Some points:
[-0.32 -0.19 0.02 1.17 0.75 1.11 1.15 -0.04 -0.05 0.27 0.84 -1.95 -0.74 1.55 1.08 1.15 0.24 0.55 0.37 -0.29 -1.45 -0.96 0.08 0.41]
[1.27 -0.21 -1.47 1.06 0.89 -1.36 1.63 -1.64 -0.45 -2.07 1.08 1.29 0.23 -0.01 -0.31 -0.20 1.38 0.09 -1.56 -1.19 0.93 1.09 -1.83 0.19]
[-1.42 -0.02 0.88 -1.39 -1.15 -2.22 -0.34 -0.59 -0.80 -0.27 0.15 0.31 -1.44 -0.90 1.08 0.17 0.89 -0.85 1.05 1.21 -0.03 0.50 -0.55 0.84]
[0.23 -0.78 0.50 0.33 -0.09 -0.23 0.68 -0.58 -1.16 1.55 -0.93 -0.82 1.01 -0.20 -1.40 0.25 -0.55 -0.20 -0.71 0.09 0.58 -0.51 0.31 -0.04]
[0.53 0.25 -0.14 1.30 -0.37 -1.54 -0.58 0.92 1.41 1.64 -0.61 -1.15 -1.55 0.55 -0.12 -0.13 1.21 0.89 -2.44 0.25 0.37 0.50 1.37 -0.30]
[-0.37 -2.57 -1.46 -2.33 0.08 -1.11 -1.32 -0.93 1.79 -0.03 1.68 0.97 -2.47 0.76 -0.98 0.16 -0.49 0.74 -0.11 -0.58 -0.61 -0.02 0.37 -1.03]
[0.36 0.36 -0.57 0.12 0.01 0.36 0.26 0.60 0.31 0.41 -0.20 0.90 0.73 0.27 1.70 -0.91 -1.15 1.44 -0.73 -1.05 1.65 -1.38 0.52 0.49]
[-1.35 0.30 1.67 2.77 -0.89 0.17 0.79 0.10 2.36 0.82 0.19 -0.36 -0.65 -0.38 -1.48 -1.03 0.88 0.04 1.68 -1.58 1.71 -1.86 -1.27 -0.42]
[1.03 0.88 0.43 -0.12 0.18 -1.51 0.21 1.17 0.01 1.05 1.13 0.35 0.05 -0.28 1.80 -0.91 -0.70 0.71 0.90 -0.94 -2.05 0.86 -1.79 -0.17]
[0.99 -0.05 -0.62 -1.23 -1.99 0.98 -0.43 -0.39 -0.42 1.97 -0.16 -0.56 -0.57 -1.62 0.93 0.28 -0.67 -0.05 0.14 0.18 2.06 -0.48 -0.38 0.71]
[-2.10 0.01 0.64 0.28 1.50 -0.34 -0.86 1.76 -0.21 -0.57 -0.29 2.03 -1.54 0.88 -1.08 -0.65 -1.49 -0.69 -0.21 -0.59 0.62 -0.75 2.01 1.70]
[0.67 0.08 -0.25 1.47 1.02 0.54 -0.71 0.65 1.43 -0.14 0.69 2.63 -0.02 1.05 1.93 -0.28 -1.00 -1.49 -0.26 1.79 -0.16 1.66 -0.18 1.03]
[0.41 -0.10 0.71 -0.67 -1.03 -0.61 0.31 -0.32 0.49 0.03 -0.93 -0.89 1.43 0.35 0.17 -1.87 1.99 -0.29 -0.81 -0.67 -0.61 -0.54 0.92 2.06]
[-0.40 -0.04 -0.58 0.63 1.17 -0.48 0.31 -0.96 -0.35 1.23 -1.17 0.64 0.04 0.03 1.63 0.95 0.79 0.13 1.23 -0.21 -0.07 -1.69 0.77 0.58]
[-0.32 1.26 -0.04 -0.25 -1.36 1.97 -0.31 -1.16 0.84 -1.72 -0.63 0.25 -0.78 -1.12 -0.71 -0.83 0.76 0.60 -0.41 0.26 -1.51 -0.44 1.41 0.70]
[0.25 -0.75 -0.71 1.66 -0.50 0.33 -2.00 0.86 -0.78 -0.93 0.84 -0.90 -0.40 -0.04 -0.33 0.90 0.23 -0.52 0.48 -0.21 0.85 1.02 1.71 -0.73]
[0.72 0.16 -1.84 -0.94 0.66 -0.53 0.97 0.13 0.35 -0.18 -1.78 -0.49 -0.15 -0.60 -0.75 -0.27 0.24 -0.64 0.43 -0.22 0.73 -0.27 0.83 -2.99]
[0.99 -0.95 0.16 0.19 0.33 0.38 -0.14 -0.65 -0.81 -0.72 -0.75 1.23 -1.59 0.78 1.09 -0.26 0.97 -0.63 0.89 -1.89 1.00 0.56 -1.03 0.39]
[-1.10 0.65 1.23 -1.13 1.13 0.61 -1.24 -0.78 0.86 0.86 0.78 -0.22 0.52 -0.23 -0.72 1.10 0.06 -1.88 -1.20 -0.42 0.37 0.76 -1.65 -0.89]
[-0.06 -0.91 2.18 0.32 -0.23 0.37 -1.20 1.88 -0.37 -1.28 -1.23 -0.38 0.94 -0.43 1.25 0.22 0.10 0.10 -0.58 -0.58 0.68 0.82 -0.07 -1.00]
[0.06 -0.64 -1.09 0.04 1.20 -0.51 -0.87 0.06 -0.58 0.22 -0.61 -1.01 0.13 0.29 -0.05 -1.04 0.75 -2.06 0.31 2.56 -0.63 -1.21 -0.22 0.01]
[0.09 0.97 1.21 0.21 0.53 0.50 -0.57 -1.39 -1.94 0.13 0.53 -0.23 -0.93 -1.13 -0.84 -1.21 -0.62 0.35 -2.10 0.06 0.12 -1.25 -0.22 -0.64]
[1.53 0.67 0.20 -1.87 0.43 0.46 0.07 1.66 0.85 1.13 0.37 0.77 1.17 -0.91 -0.27 -0.19 0.86 -0.65 0.55 -0.91 0.08 -0.67 1.48 -0.03]
[-0.01 -1.10 -0.70 0.00 -1.87 -0.65 -0.96 -0.62 -0.66 0.72 -2.24 0.77 0.85 1.24 -1.01 0.01 -1.02 1.31 0.91 0.66 -0.05 1.66 -0.76 0.23]
[-0.06 -0.32 1.10 -1.08 0.88 0.88 2.68 0.63 -0.32 0.18 0.46 0.25 -0.41 0.59 -0.12 -2.05 0.30 0.24 0.64 1.97 -0.17 1.23 -0.04 -1.37]
[0.52 -0.69 -0.45 0.58 2.25 0.53 -1.36 -1.14 0.57 0.02 1.11 -0.55 1.50 -1.33 -1.02 0.11 -0.33 2.31 0.62 1.13 0.38 -0.68 -0.62 -0.07]
[-0.19 -0.17 -0.78 0.51 0.21 1.19 0.63 -0.02 0.05 1.59 -2.10 1.05 0.86 -0.15 -0.63 1.25 0.66 -0.69 -0.77 -1.38 -2.46 -0.08 0.18 -0.97]
[0.31 2.75 0.78 -1.06 0.10 -1.16 -2.17 0.03 -0.04 -1.29 -0.09 0.16 1.44 2.15 -0.43 0.45 0.13 0.78 0.75 0.35 -0.01 -0.59 -0.25 -0.76]
[1.46 0.89 2.02 1.80 -0.86 -1.34 1.03 -1.07 0.02 -0.18 2.01 1.20 -0.57 1.23 -0.90 0.37 -0.59 -0.09 1.48 0.32 -1.38 0.50 0.35 -0.97]
[1.59 0.83 -0.16 -0.38 -0.09 0.16 0.66 0.22 -0.57 -1.48 -1.11 -0.52 -0.80 0.31 -1.52 -0.53 -2.49 -0.33 -0.35 -0.53 -0.38 -0.21 0.21 0.85]
[-0.89 0.14 -2.32 0.16 -2.72 1.03 -0.01 0.27 -0.37 -0.23 0.89 0.19 1.42 1.24 1.06 -0.01 -1.05 -1.80 -1.09 -0.06 0.14 -2.65 -0.86 -1.03]
[-0.60 0.13 -0.88 0.27 -0.46 0.71 -0.07 2.64 -1.71 -0.37 0.55 -1.61 -0.36 -0.25 -1.23 -0.40 0.67 0.55 1.26 -0.69 -1.76 -0.33 -1.66 0.43]
[-0.01 0.25 0.44 -1.50 0.25 1.03 1.01 -0.52 -1.91 -0.35 0.33 0.59 -0.26 0.06 1.61 2.59 1.63 1.74 -0.93 0.45 0.34 0.09 0.72 -0.99]
[1.37 -0.61 0.59 -0.95 0.41 0.70 0.76 -0.52 1.05 -0.99 0.34 -2.22 -0.53 0.85 0.23 1.21 -0.26 -0.67 1.00 -0.02 0.62 0.37 -0.03 1.22]
[-1.67 -0.59 1.06 0.28 0.59 -0.33 0.88 0.93 1.56 -1.78 -1.09 -0.59 -0.28 0.16 0.10 0.69 -1.43 0.61 -1.12 0.48 -0.79 -0.92 -1.24 0.72]
[1.24 -0.48 -0.15 0.57 -0.54 0.45 -0.47 -1.16 -0.30 -0.24 0.49 0.37 0.81 -1.93 -0.36 0.16 0.45 -0.04 0.05 0.61 -1.17 0.21 -1.00 1.44]
[-1.20 -1.85 0.10 -0.55 -1.29 -0.72 1.01 1.02 -0.48 0.57 1.95 0.46 2.03 0.34 -1.42 1.05 -0.09 0.28 -0.21 1.21 1.30 0.92 1.00 0.65]
[-1.61 2.27 -1.68 0.40 -0.28 0.43 0.42 0.11 0.66 0.74 -0.72 0.01 -1.03 0.11 -0.48 0.36 0.59 0.76 0.28 1.34 1.38 1.78 -0.85 1.07]
[-1.87 -0.13 -0.20 -0.85 1.29 0.92 -0.70 -1.71 -0.59 0.23 0.44 -1.31 1.45 -0.04 1.46 -1.78 -1.25 -0.03 0.19 -1.46 -0.45 2.63 0.99 -0.43]
[-0.09 0.26 0.14 0.17 -0.13 -1.18 0.88 0.54 0.27 -0.55 -0.22 -0.64 0.48 -3.23 1.03 1.14 -0.59 -0.59 0.38 0.56 -0.14 0.35 1.27 -0.87]
There is one direction along which these points spread out most. Take the direction at right angles to it along which they spread out most. Then take the direction at right angles to both along which they spread out most. Go by this last direction. For each point below, how far along it does it lie, from 0 to 99? The average is 50, and the first point in the table lies past the average. One standard deviation of the points above along it is 16.
[-1.87 -0.13 -0.20 -0.85 1.29 0.92 -0.70 -1.71 -0.59 0.23 0.44 -1.31 1.45 -0.04 1.46 -1.78 -1.25 -0.03 0.19 -1.46 -0.45 2.63 0.99 -0.43] --> 43
[1.53 0.67 0.20 -1.87 0.43 0.46 0.07 1.66 0.85 1.13 0.37 0.77 1.17 -0.91 -0.27 -0.19 0.86 -0.65 0.55 -0.91 0.08 -0.67 1.48 -0.03] --> 47
[0.09 0.97 1.21 0.21 0.53 0.50 -0.57 -1.39 -1.94 0.13 0.53 -0.23 -0.93 -1.13 -0.84 -1.21 -0.62 0.35 -2.10 0.06 0.12 -1.25 -0.22 -0.64] --> 63
[1.59 0.83 -0.16 -0.38 -0.09 0.16 0.66 0.22 -0.57 -1.48 -1.11 -0.52 -0.80 0.31 -1.52 -0.53 -2.49 -0.33 -0.35 -0.53 -0.38 -0.21 0.21 0.85] --> 51
[1.24 -0.48 -0.15 0.57 -0.54 0.45 -0.47 -1.16 -0.30 -0.24 0.49 0.37 0.81 -1.93 -0.36 0.16 0.45 -0.04 0.05 0.61 -1.17 0.21 -1.00 1.44] --> 73
[-0.60 0.13 -0.88 0.27 -0.46 0.71 -0.07 2.64 -1.71 -0.37 0.55 -1.61 -0.36 -0.25 -1.23 -0.40 0.67 0.55 1.26 -0.69 -1.76 -0.33 -1.66 0.43] --> 70
[-1.61 2.27 -1.68 0.40 -0.28 0.43 0.42 0.11 0.66 0.74 -0.72 0.01 -1.03 0.11 -0.48 0.36 0.59 0.76 0.28 1.34 1.38 1.78 -0.85 1.07] --> 40
[0.53 0.25 -0.14 1.30 -0.37 -1.54 -0.58 0.92 1.41 1.64 -0.61 -1.15 -1.55 0.55 -0.12 -0.13 1.21 0.89 -2.44 0.25 0.37 0.50 1.37 -0.30] --> 36
[1.03 0.88 0.43 -0.12 0.18 -1.51 0.21 1.17 0.01 1.05 1.13 0.35 0.05 -0.28 1.80 -0.91 -0.70 0.71 0.90 -0.94 -2.05 0.86 -1.79 -0.17] --> 74
[0.23 -0.78 0.50 0.33 -0.09 -0.23 0.68 -0.58 -1.16 1.55 -0.93 -0.82 1.01 -0.20 -1.40 0.25 -0.55 -0.20 -0.71 0.09 0.58 -0.51 0.31 -0.04] --> 52
[0.72 0.16 -1.84 -0.94 0.66 -0.53 0.97 0.13 0.35 -0.18 -1.78 -0.49 -0.15 -0.60 -0.75 -0.27 0.24 -0.64 0.43 -0.22 0.73 -0.27 0.83 -2.99] --> 48
[-0.32 -0.19 0.02 1.17 0.75 1.11 1.15 -0.04 -0.05 0.27 0.84 -1.95 -0.74 1.55 1.08 1.15 0.24 0.55 0.37 -0.29 -1.45 -0.96 0.08 0.41] --> 71
